One turning vector, and how many ticks it has turned
The counts run from 0 to 616.
[ 1.52  0.98 -0.20 -1.58  0.30  1.56  1.33 -1.14  2.07  0.81  3.30 -0.81
 -0.02  1.36  0.06 -1.74  2.84 -2.43 -1.10 -3.97 -1.53 -1.29  3.92 -1.69
 -0.84 -0.68  0.38  0.69  1.94  0.18  4.00 -2.44 -1.01 -3.01 -0.87 -0.72
  0.34  0.84  0.43 -0.66  1.34  0.54  2.42  2.86  0.91 -1.36  1.10  0.76
 -1.23  1.87  1.77 -0.87  3.14 -2.53 -3.61  1.84  2.74 -0.69] : 590
[ 0.97  0.06  0.63 -0.26  2.31 -0.14  1.19 -0.46  3.05  1.13  1.84 -1.28
 -0.27  0.61 -3.87 -1.18  2.42 -2.74 -1.55 -2.74 -1.69 -2.44  2.93 -1.74
  0.99  3.87 -0.16  1.85  1.59  1.25  2.03  0.32  0.82 -1.92  1.72 -0.59
 -0.35  0.90 -0.26 -0.28  0.79 -2.42  2.90  3.52  1.67 -1.03 -0.98  2.09
 -0.81  2.41  0.13  2.54  3.87 -1.60 -2.17  1.19  0.23  0.43] : 99
[-1.52  0.38 -1.16 -1.17  2.59  2.43  1.08 -1.64 -0.82  1.88  2.25  4.21
 -2.29 -0.16 -2.75 -1.91  0.83 -2.96 -1.28 -1.55 -1.35 -0.21  2.02  0.09
  0.21  1.95 -0.58  1.06  2.12 -0.76  2.56 -0.90  0.15 -3.01 -2.56  0.07
 -0.99  1.42 -0.72  1.15  2.22 -1.31  4.48  4.21  0.73  0.13 -1.90  2.92
  0.64  1.28  1.48  1.84  1.46 -2.29 -0.78  0.27  0.34  0.03] : 291
[-0.01 -0.74  0.38 -0.71  0.71  3.11 -0.62 -2.06  1.80  1.42  2.86  1.27
 -1.74  0.68 -1.39  0.11  2.24 -1.85 -1.01 -2.80  0.50 -2.31  3.55 -1.73
 -2.00  1.05  0.16  0.15  1.81  1.63  4.29 -1.11  0.78 -1.83  0.53 -1.34
  0.94  1.82  0.11  1.55  0.83 -1.96  2.12  2.47  3.02 -1.59  0.57  2.16
 -1.17  1.02  2.20  0.35  4.37 -0.56 -4.40  2.27 -0.80  0.03] : 312
[ 0.03 -0.67 -0.22  0.09  2.07  0.08 -0.28 -1.17  1.80  1.36  2.66  3.02
 -0.24 -1.58 -2.00 -2.80  0.96 -3.45 -2.57 -0.58 -3.11 -1.21  2.22  0.15
  0.81  3.45 -0.52  1.13  2.37 -1.21  0.94  1.08  0.44 -3.79 -2.31 -1.45
 -2.23  0.66 -1.44  0.01  0.91 -2.44  2.22  3.53  1.18 -1.00 -2.22  2.03
  0.09  1.19 -0.97  2.93  0.75 -2.06 -0.57 -0.26  1.95  1.21] : 481
[-0.30  0.44  0.25 -0.31  2.10  1.68 -0.47 -0.05  0.31  1.24  1.23  1.68
 -2.03 -0.11 -3.24 -0.96  1.91 -3.10 -1.92 -2.68 -2.10 -1.72  3.54 -0.02
 -1.20  2.00 -0.76  0.95  0.69 -2.66  4.40  1.09  1.36 -2.61 -1.13  0.14
 -0.09  2.46 -0.16  1.15  2.42 -2.49  2.04  2.56  4.21  0.24 -2.22  1.75
 -1.74  0.99 -0.04  2.11  1.35  1.03 -1.68  2.18  0.52  1.91] : 82
[ 0.00 -1.42  0.15  0.53  1.60  2.78  0.01 -1.15  1.92  0.30 -0.51  0.36
 -0.49 -0.20 -2.98  0.47  4.22 -2.38 -2.79  0.22 -1.27  0.45  3.24 -0.88
 -0.52  0.47  0.79 -0.11  2.34 -3.46  2.12  0.08 -1.19 -3.95  0.24 -2.20
  0.25  1.38  0.99 -1.48 -1.90 -3.01  1.95  2.00  0.15  0.11  0.20  1.29
 -1.04 -0.26 -0.91  2.21  3.09 -1.35 -2.40  3.43  0.48  0.17] : 392
[-1.72 -0.71 -0.97  1.03  1.91  1.56  1.41 -2.55  0.94  0.70  1.80  1.86
 -1.29  0.54 -2.96  1.90  2.34 -2.12 -1.70 -1.82 -0.62 -0.83  3.90 -1.96
 -1.17  0.92  0.20  0.78  0.07  0.38  3.97 -0.82  0.57 -2.26  0.95 -2.02
  1.02  2.90  0.35  0.45  1.05 -1.88  3.12  3.56  1.73 -0.04 -0.77  3.49
 -0.55  0.74  1.44  1.29  3.52 -1.95 -3.15  2.35 -0.24 -0.03] : 308
[-1.73 -1.55  0.42 -1.36  1.20  3.36  0.76  0.05  0.12  2.36  0.94  2.77
 -1.27 -0.93 -1.03 -0.94  1.22 -3.07 -3.58 -2.42 -1.01  0.43  3.01 -0.15
 -0.30  1.37  0.79 -2.48  2.25 -1.55  2.34  0.51  1.02 -4.63 -2.86 -0.21
 -0.52  2.88 -0.08  2.80  0.31 -2.34  2.03  2.93  2.88 -1.68 -0.72  1.72
 -0.40  1.52 -0.58  0.52  0.51  0.42 -2.27  1.71 -1.52  0.16] : 50
[ 0.53 -1.14  0.62 -0.22  1.95  1.53 -0.20  0.29  0.19  1.64  3.54  2.61
 -0.55 -0.76  0.26 -1.62  0.47 -2.30 -0.30 -1.81 -0.52 -1.12  2.94 -0.10
 -2.34 -1.97 -0.45  2.08  2.28 -1.79  3.60 -0.93 -1.47 -3.76 -2.00 -1.72
  1.06  1.44 -1.09  0.13  2.12 -2.17  2.29  3.56  2.73 -0.65  0.30  0.34
 -0.86  0.00  1.56  0.49  2.98 -0.21 -3.25  1.36  4.70  0.45] : 573
[-0.86 -1.16 -0.28  0.96  2.36  0.03  1.92 -1.12  3.36 -0.04  1.13 -0.17
  1.35 -0.58 -1.29  0.83  3.05 -2.61 -2.13 -1.06 -0.90 -1.51  3.90 -1.04
 -2.55  0.97 -0.90  0.06  2.19 -1.86  3.10 -0.40 -1.38 -4.34 -0.69 -2.75
  0.47  1.45  0.38 -0.54  3.30 -0.96  2.56  3.74  0.77 -0.18  0.55  1.22
 -1.31  1.26  1.30  2.20  2.19 -0.86 -2.32  2.57  1.82 -2.06] : 169
[-0.16  0.65 -0.76 -0.92 -0.31  2.67  0.52 -3.88  1.95  1.34  2.35  3.64
 -1.54  0.29  0.32 -2.76  2.38 -1.55 -1.10 -2.56 -0.77 -0.46  2.75  0.85
  0.79  1.51  0.17 -1.52  2.67  0.75  1.93  1.20  0.94 -4.09 -4.68  0.28
 -2.07  1.40 -0.73  0.93  1.23 -0.22  0.77  2.52  0.39 -1.37 -1.41  1.67
  0.48  0.70  0.40 -0.23 -0.49 -2.87 -3.88  1.23  0.51 -1.42] : 264
[ 0.10  1.05  0.41 -0.95 -0.12  0.85  0.11 -2.34  2.91  1.55  2.07  0.61
 -1.78 -1.22  0.10 -3.17  3.05 -3.03 -1.80 -1.56 -0.95 -2.35  2.60  0.56
 -1.81  1.00 -2.07 -0.95  0.45 -1.11  4.80 -0.39 -0.38 -2.14 -1.53  0.34
  0.26  0.85 -0.65 -0.20  2.89 -2.45  3.07  2.50  2.36 -0.06 -1.89  3.47
 -2.87  1.05  1.12  0.95  1.82 -0.67 -2.44 -0.26 -0.86  1.24] : 519
[-1.35 -0.60  0.46 -1.57 -0.48  0.94  1.54 -0.42  4.20  2.47  1.80 -0.20
 -0.76  0.42 -0.73 -0.67  1.82 -3.40 -1.33 -3.77 -1.06 -1.48  2.95 -0.75
 -0.21  2.60 -1.15 -1.92  2.34  0.47  3.80  1.31 -0.30 -3.37 -1.01  0.21
 -0.66  1.80  0.86  0.98  1.24 -2.35  0.93  3.07  2.42 -1.36 -2.70  1.44
 -1.69  3.14  0.12  0.96  2.75 -1.56 -1.91  0.73 -1.07 -0.69] : 102
[ 0.54  0.26 -1.56 -0.74  1.59  2.24 -0.43 -0.09 -1.14  2.44  1.95  2.18
 -0.42  0.93 -1.73 -3.27  1.13 -1.86 -2.17 -2.98 -1.56 -0.26  2.43 -1.09
  0.35 -0.74 -0.17  0.76  4.51 -2.15  1.26 -1.28  0.72 -5.31 -2.49  0.35
  0.14  1.38 -0.34  2.47  0.13 -0.32  2.37  3.82  0.71 -1.98  0.71  0.64
  0.22  1.09  0.81  2.98  2.04 -1.29 -3.01  0.46  2.08 -1.02] : 17
[ 0.03  0.03  0.59  0.11 -0.77  0.06  1.29 -3.68  2.61  1.84  1.16  0.56
 -0.28  0.33  0.56 -3.57  3.22 -1.41 -0.41 -2.15  1.31 -3.03  1.26  0.59
 -0.11  1.62 -1.96 -1.03  2.56  2.10  2.17  0.44 -1.22 -2.76 -1.63  0.38
  0.43  0.33 -2.20 -0.46  1.32 -2.34  2.52  3.55  0.54 -0.69 -1.48  2.05
 -1.91  0.24  1.15  1.74  2.92 -1.68 -3.67 -2.17 -0.21 -2.92] : 524
[ 0.50  0.41  0.91 -0.87 -1.23  3.11 -0.27 -1.44  3.35  2.37  2.14  2.23
 -1.33  0.98 -0.01 -3.07  2.37 -0.79  0.37 -2.07 -1.05 -2.06  2.96  1.21
 -0.97  3.30 -2.23 -0.26  2.21  0.28  1.37  2.16 -1.26 -3.58 -3.27 -1.04
 -2.77 -0.26 -0.39 -0.77  1.76 -2.29 -0.61  2.29  1.85 -2.08 -0.94 -0.32
 -0.71  1.02  0.13  1.09  1.39 -1.65 -2.02  0.88  1.40 -0.59] : 125
[-0.12 -0.90  1.86 -1.50  1.40  0.67  0.62  1.04  0.37  2.19  2.49 -0.09
 -0.61  2.55 -3.05 -1.89  1.49 -2.33 -2.05 -2.51 -1.25 -0.46  3.18 -1.69
  1.30  2.04  1.35  1.90  1.22  0.96  1.66 -0.69 -1.52 -2.82  0.43 -1.39
  0.09  0.85  0.25 -0.45  0.40 -1.80  2.91  4.18  1.92 -1.45 -0.84  2.00
 -0.46  1.55  1.41  0.23  4.25 -2.61 -2.40  2.43  3.02 -0.29] : 345
[-0.96 -1.33 -2.12 -0.13  1.70  1.02  0.84 -0.91  1.40  1.41  3.15  3.50
 -0.52 -2.03  0.05 -0.75  0.72 -3.70 -2.25 -1.62 -1.90 -0.22  2.29 -1.05
 -0.44 -1.61  0.93 -1.45  2.60 -1.98  4.15 -0.12  1.17 -4.37 -2.75 -0.92
 -0.30  2.99  0.26  1.09  0.98 -0.76  2.48  2.72  0.77 -0.62 -1.46  1.60
  0.70  2.00 -0.19  1.16  1.58 -1.67 -1.84 -0.39  0.58 -0.01] : 240
[-0.56 -1.50 -0.61  1.31  1.82  2.48 -0.41 -0.61  2.36  1.04  2.73  1.81
  0.38 -0.86  0.23 -0.33  3.24 -2.32 -2.66 -1.82 -1.64 -3.43  3.44 -0.06
 -1.99  2.16 -1.41  0.17  0.36  1.93  2.84 -0.50  0.41 -3.10  0.00 -2.73
 -0.56  0.51 -0.90  0.34  1.72 -0.63  2.43  3.37  3.25 -1.70 -0.15  3.14
 -1.14  0.79  0.95 -1.01  3.15 -0.08 -2.32  0.16 -0.62 -0.48] : 502
[ 1.91  0.57 -1.74  0.59 -0.63  1.53  1.08 -2.64  3.28 -0.04  1.25 -0.36
  0.97  1.14 -0.86 -2.88  2.84 -1.33 -0.37 -3.99 -0.70 -2.87  3.81 -0.35
  0.31  1.74  0.86 -1.63  3.64  0.56  2.13  0.66  2.00 -3.03 -1.93 -0.02
 -2.04  1.77 -0.57  0.03  0.90 -1.06 -0.33  2.65  1.79 -2.70 -1.06 -0.25
 -1.36  3.07 -0.76  0.87  1.20 -0.99 -3.01  1.30 -0.12 -2.15] : 455
[-1.66 -0.74  0.00 -1.67  1.04  0.59  1.51 -1.59  2.57  1.84  2.60  2.98
 -0.86 -1.26 -0.50 -2.33  0.22 -4.46 -0.15 -1.86 -0.19 -0.71  1.76 -0.17
 -0.49  2.30 -2.19 -0.14  3.13 -0.16  3.80  0.42 -1.10 -3.31 -3.38 -0.89
 -0.21  0.28 -1.32  1.33  4.08 -1.78  3.10  4.19  1.25 -0.34 -0.68  1.29
  0.46  1.09  1.30  2.00  1.89 -1.48 -2.00 -0.72  0.80 -1.28] : 537
[-0.27 -2.22  0.99  1.33  0.75  2.75 -0.46 -2.44  1.14  1.05  0.40  2.36
 -0.92  2.21 -2.75  1.81  3.23 -0.30  0.08 -1.64  0.81 -0.13  4.39 -0.15
 -0.03  0.42  0.78  0.75  1.42  0.16  2.47  1.24 -0.96 -3.19 -0.40 -1.85
  0.09  1.89  0.55 -0.67 -1.20 -3.26  0.68  2.72  2.70 -0.98 -1.64  1.41
 -0.31 -0.40 -0.21  0.58  3.23 -2.46 -4.48  3.18  2.33 -1.01] : 336
[ 1.15 -0.61  1.71 -0.45  0.40  2.17 -1.81 -0.05  2.19  2.65  1.91  2.47
 -1.35  1.10 -1.45 -3.51  1.20 -1.11 -0.21 -1.45 -0.28 -1.32  2.13  0.91
 -0.26  1.99 -2.46  1.42  3.13  0.37  0.88  1.86 -0.89 -4.41 -2.64 -1.36
 -1.05 -0.71 -2.00  0.19  0.68 -4.12  0.95  3.72  2.52 -1.38 -0.71  0.15
 -0.19 -0.68 -0.05  3.05  1.71 -0.86 -2.77 -0.47  3.07 -0.62] : 124
[ 0.16  0.77 -0.11 -0.68  0.36 -0.97  2.66 -1.47  0.55  0.82  2.59  0.77
 -0.74 -1.06  0.19 -4.01  2.01 -3.39 -1.79 -2.37 -2.12 -1.60  2.24  1.21
 -0.01 -0.49  0.49 -0.54  1.64 -2.91  3.50 -1.18  0.68 -2.29 -2.69  0.34
 -0.48  1.70 -0.69 -1.99  0.24 -1.07  3.57  1.60  0.34 -1.84 -2.68  2.48
 -1.83  1.83  1.19  1.97  1.79 -2.05 -1.67  0.12  1.98 -0.35] : 222
[ 1.29 -0.64 -1.72  0.40  3.45  3.30 -1.08 -1.97  0.68 -0.29  1.05  2.51
 -1.64 -1.50 -1.54 -0.01  2.93 -1.25 -2.30 -0.16 -2.21 -0.06  3.68 -0.85
  0.00 -0.12  1.77  0.40  3.38 -3.48  2.29  0.17  0.25 -4.19 -1.33 -0.46
  0.21  2.63  0.44  1.44 -0.37 -2.24  1.32  1.31  0.77 -0.28  0.03  0.71
 -0.62  1.16 -1.23  2.00  1.48 -0.79 -3.42  3.08  1.61  2.51] : 26
[-1.04 -1.04 -0.92  1.32 -0.39  3.21  1.24 -1.79  2.51  1.27  1.32  1.82
 -1.25  0.38  0.57 -1.99  3.72  0.82 -0.68 -0.74  0.13 -3.08  2.27  1.89
 -1.70  2.63 -1.46 -0.48  1.93  0.99  0.74  1.06 -2.48 -4.86 -2.21 -1.27
 -1.02  0.75 -0.83 -1.86 -0.12 -2.89  2.19  3.58  0.01 -0.95 -1.22  0.41
 -1.64  0.52 -0.18  1.04  2.86 -1.59 -1.57 -0.73  1.15 -2.53] : 144
[-2.18 -1.37 -0.79 -0.72 -0.27  1.81  2.05  0.38  0.83  2.91  2.22  1.19
 -1.80 -0.05 -0.47 -1.83  2.79 -0.15 -2.35 -1.93 -1.17 -1.49  1.85 -0.34
 -2.02  3.02 -0.28 -0.41  2.23  0.42  1.11 -1.61 -2.59 -3.74 -1.19 -0.03
  1.36  1.81  0.43 -0.35 -0.38 -2.08  3.21  3.10  0.36 -2.22 -1.51  1.21
 -1.39  2.23  1.58  0.62  5.48 -1.37 -0.45  0.01  2.32 -1.81] : 362
[ 0.37  0.04 -1.24  0.68  1.68  0.77  2.46 -0.67  0.32 -1.52  0.69 -0.88
  0.56  0.62 -3.22 -1.36  3.76 -3.07 -2.25 -1.73 -2.43 -1.63  3.90 -0.33
  0.43  2.25  2.43 -0.12  2.57 -0.53  1.07 -1.23 -0.09 -2.22  0.15 -1.32
 -1.43  1.19 -0.55 -2.22 -0.77 -1.52  2.66  3.34  1.27 -1.09 -1.44  1.26
 -1.41  2.59 -1.12  1.20  2.29 -1.40 -1.57  3.84  0.62 -1.62] : 428
[ 0.47 -1.05 -0.79  1.93  3.41  1.79 -0.36 -1.32  1.33 -0.17  2.33  1.97
 -0.46 -1.92 -0.72 -0.84  1.45 -2.37 -1.54 -0.12 -1.49 -2.62  2.30  0.59
 -2.38  0.60 -0.55  2.50  0.82 -0.03  3.06  0.29 -0.44 -2.97  0.18 -2.20
  1.69  1.14 -1.29  0.58  2.70 -1.92  4.30  4.06  2.24  1.47 -0.58  2.60
 -1.06  0.10  0.05  0.85  2.95  0.11 -2.72 -0.88  0.49  1.31] : 517
[-1.40 -1.66  0.69  0.12  1.40  1.41  0.45 -1.25  0.47  2.20  1.25  1.27
 -2.06  0.10 -3.54 -0.05  1.49 -3.46 -1.37 -1.76 -0.23 -0.05  2.78 -1.54
 -0.44  0.04 -0.23  0.15  1.12 -1.23  4.47 -0.47  0.04 -2.84 -0.17 -0.68
  1.12  2.85  0.20  0.05 -0.52 -3.49  3.69  3.58  1.47  0.46 -1.44  3.83
 -0.50 -0.22  0.67  2.26  3.70 -2.13 -3.04  0.17 -0.49  0.38] : 309
[ 0.73  0.06  0.12  0.86  0.28  1.97  1.01 -2.21  0.20  1.68  1.13  1.99
 -0.78  2.56 -0.74 -1.11  2.68 -1.69  0.53 -3.08  0.08 -0.40  3.81  0.93
 -0.22 -1.78 -0.93  0.43  1.79 -2.32  3.80  0.16 -1.66 -4.02 -2.77 -0.38
 -0.74  0.76  0.36 -1.75  0.94 -1.58  1.54  3.42  0.78 -0.84 -0.76  0.92
 -0.67 -1.24  1.27  1.62  1.38 -2.57 -3.59  1.34  3.93 -2.11] : 578
[-0.50 -0.29 -0.95  0.77  2.69  1.73  0.77 -0.09  0.12  0.73  1.35  1.39
 -1.60  0.69 -2.85 -0.24  2.73 -0.03 -2.08 -1.00 -1.40 -0.71  3.81 -1.03
 -1.60  2.85  0.54  2.75  0.73 -0.83  1.87 -0.60 -1.84 -4.17 -0.59 -1.32
  0.27  2.41  1.44 -0.80  1.57 -1.26  2.13  3.62  0.78 -0.91 -0.31  1.20
 -1.37  1.22  1.54  1.47  3.70 -2.06 -1.44  3.12  4.57 -0.72] : 359
[-0.96 -1.39  1.27 -1.27 -0.37  2.16 -0.37 -0.11  3.80  2.18  2.95  1.67
 -1.49 -0.14  0.75 -0.98  2.72 -0.96 -1.65 -2.47 -1.36 -2.64  3.19  0.10
 -2.77  3.30 -2.24 -0.61  1.43  1.93  2.70  0.63 -0.16 -3.56 -1.71 -1.58
 -0.89  0.80 -0.47  0.20  0.89 -2.90 -0.03  1.83  3.42 -3.11 -0.50  0.49
 -1.04  1.72  0.87  0.24  3.89  0.21 -2.73  0.39  0.67 -0.03] : 121
[ 0.71  1.22 -1.15  0.61  1.05  1.52  0.78 -5.14  0.70 -0.18  1.42  1.79
 -2.78  0.31 -1.63 -3.60  3.72  0.38  0.47 -1.33  0.95 -3.87  2.13  0.99
  0.18  2.67  0.80  1.60  2.59  0.82  1.80 -0.39 -1.26 -0.76 -1.10  1.02
  0.34  1.21 -0.71 -0.32  0.15 -2.99  3.04  2.42  0.68  0.08 -1.86  2.45
 -0.83  0.84  0.72  1.22  3.02 -2.07 -3.73  0.20  0.10  0.48] : 302
[ 0.49 -1.17 -1.22  1.23  3.45  1.74 -0.68 -2.73 -1.00 -0.54  2.77  4.10
 -1.08 -2.08 -1.33 -0.75  2.23 -1.23 -2.62  0.63 -1.88 -2.24  3.22  0.40
  0.34  1.19  2.43  1.94  1.42  0.24  1.45 -0.04 -0.25 -3.13 -0.38 -1.84
  0.62  1.87 -1.80  0.22  0.28 -1.97  3.34  2.80  1.89 -0.22 -0.25  2.94
  0.77  0.45 -0.04 -0.25  2.12 -1.27 -3.18  2.00  1.41  1.69] : 271
[-0.37 -0.14  1.42 -1.21  0.68  0.73  0.25 -1.97 -1.58  2.87  1.34  2.36
 -1.84  0.87 -1.01 -3.74  1.76 -2.90 -3.13 -2.37 -0.70 -0.39  2.75  0.41
  1.51 -0.72 -0.40 -0.73  0.83 -0.84  2.97 -0.07  1.04 -3.88 -2.30  0.68
 -0.40  2.25 -0.70  0.41  1.64 -0.92  2.42  3.51  1.73 -0.88 -1.86  4.90
 -1.20  0.08  2.08  0.83 -0.26 -1.74 -3.32  1.26  1.10  0.24] : 277
[-1.39 -2.06 -0.24 -0.12  1.25  1.95  0.66 -1.61  1.35  1.70  2.02  1.58
  0.01 -0.09  1.11  0.25  3.05 -1.05 -2.82 -2.07 -0.25 -0.49  3.72 -1.52
 -1.46 -1.45  1.06 -0.97  2.96  1.12  2.19 -1.46 -0.21 -4.64 -1.23 -2.78
  1.03  1.81 -0.46  0.54 -0.55 -0.50  1.71  2.94  0.62 -2.67  2.65  1.02
  0.51  0.26  1.16  0.12  3.27 -1.64 -4.42  1.65  2.15 -2.24] : 609
